In the rows, 128 means zero.
A single turn carries every row of the set below to another of its rows. Some are shown first; where does it send the rows asked next?
Vebad: [100 108 110  86 115 140 121 116  93 126 131 101 107 151 111 103 121  75
 104 123 119 158  74 139 130  77 103 147 133]
kizi: [126 123 135 107 117 104 139  82 120 155 127  93 134 124 129 168 149 121
 129  98 146 177 131 106 135 100 137 142 128]
gupu: [ 95 108 141 103 160 136 125 117 119 120 108 113 134 170 103 116 136 123
 104 114 152 178 110 121 156  87 127 126 140]
samef: [ 87 135 114 104 133 100 147 110 105 144 131  87 101 140 118 109 115 118
 101 147 110 170 106 143 148  70 104 149 132]
guf: [117 126 151 110 139 116 118  95 129 135 122 123 155 120 106 145 157 136
  98 119 126 164 119 110 140 111 131  99 142]
Bosi: [165 113  95 104 140 138 132 106 122 127 147 133  63 149 135  97 114 112
 127 132 133 111 133 178 105 114 117 157 130]
daf: [123  99 121  79 139 147 115 108 168 118 124 115 164 137 107 129 117 138
 115 116 111 169  76 143 133 114 133 106 142]
libe: [140 106 113  86 133 134 100 122 130 128 130 118 119 107 116 117 117  80
 102 127 110 158  59 139 114  94 124  97 118]
Ledi: [170 132  98 105 147 135 124  81 102 114 153 131  93 119 146 140 129 114
 132 161 129 125 150 157 142 116 118 144  96]
vetu: [102  87 120  93 141 155 103 125 132 117 113  90 133 159 116  89 126 115
 121 142 116 159  84 151 150  82 125 131 148]
Ruvam: [150 111  95  93 150 122 138 102 140 133 144 133 105 129 133 126 151 157
 129 113 158 149 165 151 131 121 107 183 145]
dem: [105  89 111 116 116 114 134  74 139 142 142  95  76 141 118 130  94 106
 141 110  98 151  91 149 116  99 156 133 130]
lun: [143  96  84 105 135 121 123  82 106 118 165 142 107 114 123 156 143 153
 156 131 153 162 151 134 145 125 119 156 122]
Losol: [130  93  99  85 159 135 134 105 188 135  94  85 135 140 127 147 120 136
 120 128 141 180 116 140 125 110 149 129 142]
Nuv: [165  73  93 114 133 129 125 124 123 125 136 142  86 153 130 103 119 139
 160 116 163 141 110 163 106 117 124 141 150]
kada: [187  99  99 107 149 132 131 119 132 118 111 129 117 142 146 122 155 134
 129 122 184 142 133 160 131 121 104 144 141]
Fabi: [159 126 110 111 121 119 131  91  99 143 169 121  78 128 140 115 138 137
 139 114 153 122 155 154 137 107 104 159 121]
lovut: [153  83 118 108 126 148 106 110 124 136  97  97 113 138 132 134 130  71
 129 124 148 146  90 132 107  98 153  94 126]
Kot: [183  94  92 118 125 131 118 104  92 108 135 136 113 140 133 140 123 130
 162 155 158 145 103 152 122 135 124 120 124]
pipok: [150 104  82  97 148 132 128  98 116 113 164 154  75 138 117 132  96 133
 150 149 123 148 122 155 102 129 141 158 119]
rumov: [ 98 138 102  86 136 129 136  84 134 154 138 105 118 107 100 140 125 127
  74 140 113 147 137 132 128 104 106  95 125]
Ruf: [128 141 104  86 121 140 121  76 136 159 134  61  93 114 128 138 130  98
  90 147 109 134 136 140 119 109 130 140 117]
ronug: [ 89 133 116  81 134 143 140 113 105 153 113  95 141 151 110 122 136 123
  97 148 138 163 145 123 138  76 105 129 141]
nite: [167 100  80 101 167 132 127  98 138  94 115 143 113 127 127 148 142 132
 123 160 146 155 133 158 124 144 119 158 137]
vika: [100 113 111 104 116  99 147  89 123 147 146 127 110 108 117 127 101 105
 121 127  83 151  93 147 123  76 117 104 124]

Ruf goes to Losol
nite goes to pipok
And these:
daf goes to vika
Bosi goes to Ruvam
vetu goes to samef

